In the rows, 128 means zero.
Named moves (each a turn or a mirror), then the moves between two rows, first move first; the first pair answered
U (before |-> after):
[120 134 119 148 141 143 141 115 159 118 119 147 122 135 139 113 156 123
 125] |-> [135 140 131 124 131 147 135 101 132 140 107 111 133 145 142 105 139 118
 120]
[126 125 141 131 135 119 139 135 122 129 139 143 122 114 120 135 122 146
 119] |-> [130 127 150 122 132 124 138 127 112 141 135 127 127 118 123 129 116 146
 118]
[136 132 143 107 128 122 106 114 103 151 119 112 136 137 133 122 113 137
 120] |-> [113 121 120 147 140 116 116 136 145 115 140 165 119 125 124 140 135 146
 126]
[126 122 115  98 156 155 118 121 118 114 124 128 169 135 133  87 139 106
 129] |-> [115 120 108 118 164 154 126 130 138 102 136 151 161 130 132  94 145 111
 128]
Q (before |-> after):
[123 132 129 131  90 123 138 135 152 100 132 138 103 112 131 151 123 136
 127] |-> [124 131 127 129  91 124 138 132 152  98 129 139  99 113 133 149 122 139
 124]
[146 115 124  85 106 104 149 132 100 139 114 120 106 125  91 131 101 133
 135] |-> [138 116 123 110 135 102 154 151  95 120 136 147 124 115  90 155 100 143
 131]
[151 122 186 125 148 127 132  81 129 155 139 151 116 102 141 122 103 136
 109] |-> [153 120 191 125 143 126 133  80 128 158 135 148 114 100 141 118 104 139
 108]
Y (before |-> after):
[ 89 136 188  89 119  99 115  82 102 159 127 138 124 140 111  93  67 150
 144] |-> [124 154 164  71 108 118 103 101  81 149 111  93 161 147 123 104  76 123
 149]
[127 109 162 142 105 122 127  90 116 159 125 142  76 115 125  89 107 148
 101] |-> [154 130 154 118  83 126 118 113  84 156 114 104  95 119 113 105  96 128
 105]
[148 154 102  98 134 145 103 146  95 108 126 129 125 129  97 156 150  98
 110] |-> [133 141  81 114 157 153 106 129 122 101 127 148 130 127 115 147 173 101
 115]
[130 111 144 178 204 133 141  94 132 164 122 151 156 156 150 119 119 142
 121] |-> [126 111 176 169 176 117 148 102 114 171 128 153 139 148 125 128  87 154
 109]
A (before |-> after):
[105 118 125 104  55 150 164  78 156 129  83 100  77 142 114  94 128 111
 116] |-> [115 126  86 102  86 175 147  77 158 120  80  84 123 150 142  99 157  90
 123]
[115 110 190 141 114 136 164 147 110 107 143 132 131 129 102 138  97 135
 116] |-> [120 109 189 120  99 141 159 130 115 121 123 105 123 140 111 117  94 130
 123]
[123 157 103 160 142 109 154 141 153  98 148 157 137 113 116 134 159 106
 105] |-> [117 150 128 156 115  93 159 141 157 109 149 160 108 107 103 132 145 112
 103]
Pairs:
(two moves a pair)
[119 117 207 103 125 115 112  99  69 194 117 127 134 146  97 132  76 142
 104] |-> [139 125 120 102 168 159  89  88  98 165  91  88 198 164 158 127 151  97
 128] : Y Y
[164 112 115 107  85 143 128  93 160 157  87  69 118 146 136  88 153 110
 137] |-> [137 122 140 181 170 122 140 150 127 116 180 181 153 109 108 164 129 167
 120] : Q Y
[128 150 104 128  78 145 122 166  95  70 142 154 133 132 139 182 136 154
 126] |-> [126 140  75 112  71 163 122 128 127  82 112 121 120 152 168 139 166 133
 138] : Q Y
[117 105 131 131 119 126 136  86 157 140 121 136 104 121 138  88 132 131
 127] |-> [117 106 146 131 114 121 139  89 147 147 125 141 102 116 133  93 121 140
 121] : A Y
[ 68  92 127 144 124 136 145  69 139 128  87 129 107 162 125 101 124 144
 175] |-> [ 63  93 146 145 124 127 145  72 124 132  92 141 103 159 112 107 110 154
 172] : A Y
[184 154 137 107 123 122 103 184  40 116 141 102 177 107 115 161  99 149
 122] |-> [147 131 154 136  93  94 136 199  85 101 159 164  97  90  77 160  94 171
 126] : U A
[135 133 141 119 189 150 121 119  68 141 159 133 182 127 169 118 132 142
 110] |-> [103 120 158 147 176 125 145 139  94 125 184 189 134 106 134 133 121 168
 106] : U A
[162 151  96  88 119 154 112 131 106 143  94  65 160 153 141 130 131  88
 150] |-> [ 87  99 122 149 168 136 140  81 176 148 129 166 102 141 153  93 148 147
 140] : Y Y
[106 101 124 136 117 132 127  98 155 145 105 136 110 130 124 124 155 105
 114] |-> [120 110 143 120 129 142 115  88 111 166 109 117 143 131 128 131 137 110
 102] : Q U
[104 108 126 154 176 135 136 108 155 133 147 162 122 137 151 123 154 138
 135] |-> [112 118 176 136 131 111 144 129 116 146 150 154  95 126 110 137 100 147
 119] : A Y
[147 146  81 134 107 144 138 190 126  85 121 108 140 121 112 174 134  92
 155] |-> [138 137  76 150 118 145 142 190 146  78 128 130 130 122 118 175 146  96
 155] : A Y
[163 136 147 116 158 146 173 152  73 146 112 165 152  97 120 133 125 154
  82] |-> [165 128 140  85 105 145 175 125  97 164  72 119 109 110 122  95 131 131
  92] : U Q
[106 122 134 127  65 116 137 128 162 131 120 134  75 129 105 106 123 119
 137] |-> [ 98 119 149 141  80 110 142 129 154 125 141 157  77 123 101 114 111 135
 131] : Q A
[ 94  95 175 113 119 132 126 119 136 122 105 100  50 139 123 117  83 150
 103] |-> [ 93 109 150 154 201 145 112 142 118  91 150 146 116 127 143 162 100 166
  97] : A Q
[137 113 208  97  89  80 116 120  45 159 180 106 122  93  54 147  59 161
 141] |-> [111  91 203 100  52  75 134 106 109 154 161 121  55  95  49 115  76 158
 148] : U A
[120 119  87 165 145 129 130 145 126 115 159 157 120 134 123 123 139 126
 144] |-> [135 122  92 136 153 142 115 110 104 148 134 113 141 152 145  93 129 120
 141] : U Y
[127 124 103  94 126 147  95 110 143 138  84  89 135 135 172  95 165 101
 142] |-> [102 128 131 152 178 123 113 164 128  97 158 189 147 101 140 161 140 148
 123] : Q A
[123 144 100 128 112 123 132 166 153  97 130 127 107 128  96 138 131 107
 155] |-> [146 152 103 102 112 134 120 151 124 116 115  90 137 138 113 131 120  99
 151] : U A
[150 140 124 118 123 138 126 131 107 127 149 100 141 115 139 126 117 163
  92] |-> [144 129 109 115  93 139 136 125 142 125 130  95 107 121 138 109 132 153
 100] : U Q
[138 124 115 102 142 138 115  90 112 177 101  65 153 145 159  85 129 100
 123] |-> [110 120 138 161 211 123 130 123 104 152 168 157 168 119 144 136 115 145
 111] : Q Y
[128 108 129 141  96 130 166 128 127 115 108 113  91 137 126 111 142  95
 139] |-> [125 105 123 145 113 137 163 119 137 114 111 121  96 140 139 102 155  97
 139] : A Y
[ 83  82 140 119 128 130 164  96 156 139 143 155 125 131 127 144 168 159
 154] |-> [101  92 165  86  85 125 160  96 127 158 124 113 119 140 114 133 143 148
 147] : Y A
[158 107 132 135 100 140 107 178 168 138 140 142 137 116 130 157 120 139
 140] |-> [167 105 121 127 109 154  98 160 162 146 128 116 157 128 149 142 131 133
 141] : U Y
[184 164 157  80 109 112 111 150  75 132  99  46 168 125  89 139  95 100
 134] |-> [173 159 103 131 204 139 105 157 109  95 135  95 226 118 132 162 151 106
 136] : Q Y
[128 142 113 159 103 101 146 190 155  88 144 152 104 110  91 167 131 119
 145] |-> [164 152  83 107 125 144 114 135 128 129 103  65 167 141 147 129 151  83
 147] : U Y
[120 142 124 138 139 102 114 149 139 110 144 184 113 108  94 153 122 134
 159] |-> [131 143 158  96 103  98 111 119 113 153 115 134  99 119  95 124  95 131
 154] : A U
[117 124 146 116 130 111 148 111 140 136 150 172 107 120 135 121  96 162
 100] |-> [162 154 116  80 110 128 129 137 104 125 127 103 154 131 142 139 101 121
 107] : Y Y
[149  92 116 140 193 109 121 136 101 125 157 114 166  81  82 146 144 130
 101] |-> [149  78  96 113 156 120 122  96 138 151 112  71 135 105 101  91 167 105
 114] : Q Y
[131 120 119 148 177 126 123 164 139 111 151 151 168 128 118 146 149 141
 122] |-> [145 125 167 106 138 114 119 137  92 158 135 110 157 138 102 131 101 144
 109] : A U
[129 124 121 142  94 122 134 149 171 111 118 140 127  98  89 129 154 121
 118] |-> [154 143 125 108 102 137 111 131 136 135 100  88 166 110 107 119 146 108
 116] : U A
[155 142  79  65  86 153 106  80 146 166  48  30 144 180 159  76 165  70
 155] |-> [110 118  38 147 189 163 114  75 202 127 100 128 166 168 198  92 219 100
 155] : Y A
[150 131 111 134 114 128 129 132 148 125 106 134 115 139 125 136 142 109
 134] |-> [151 135 122 119 116 128 128 118 138 144 102 121 116 145 130 124 134 109
 130] : Y U
[113 137 136 158 137 108 130 156 126 114 152 176 120 119 117 141 121 141
  98] |-> [115 125 124 133  85 110 135 136 156 126 112 143  82 130 117 107 133 118
 105] : Q U
[136 124  91 119 178 176 107  91 130 136 122 111 200 148 192 110 159 123
 132] |-> [ 91 103 191 135 148 121 138  84 121 166 156 184 116 128 127 106  87 186
 106] : Y Y
[105 123 142  89 140 136 112 105  82 153 133 156 143 104 132 143 109 135
 120] |-> [ 97 111 131  78 103 137 121  94 117 159 104 134 104 111 130 119 120 117
 132] : U Q
[173 146 119 142 128 128 103 134  99 146 141  96 201 142 138 161  78 103
 141] |-> [158 143 143 157 116 107 117 152  95 140 164 127 176 129 112 174  59 124
 134] : A A
[142 145 111 104 125 129 161 163 149  80  93 141 154 108 112 194 177 105
 109] |-> [139 132 100  99 156 145 152 119 163 101  83 127 171 121 149 163 200 103
 111] : U Y
[142 143  80 124 157 166 122 117 170  97 140 124 168 133 176 135 132 124
 118] |-> [160 155 118  95 145 157 114 113 118 124 135  95 181 136 160 137  92 130
 102] : A U
[117 132 133 137 110 110 137 147 131 137 139 127 109 111 101 137 123 139
 131] |-> [129 135 131 114 104 117 126 128 119 151 124  91 123 119 114 120 126 125
 129] : U A
[145 126  66 132 128 151 124 146 157  84 103 127 147 132 140 139 189  96
 148] |-> [116 117 105 163 132 125 139 165 161  79 137 189 107 109 107 155 164 133
 136] : A Y
[136 130 162 114 115 114 150 168  97 118 140 166 120 106  96 143  79 138
 101] |-> [150 140 113 122 122 132 143 195 113  84 134 155 147 106 108 162 114 110
 114] : Y U
[130 114 144 103 113 109 119 168  82 108 131 111 176 106 105 174  96 142
 129] |-> [140 105  92  95 120 140 108 139 121 109 100  77 191 124 144 144 143 113
 144] : Q Y
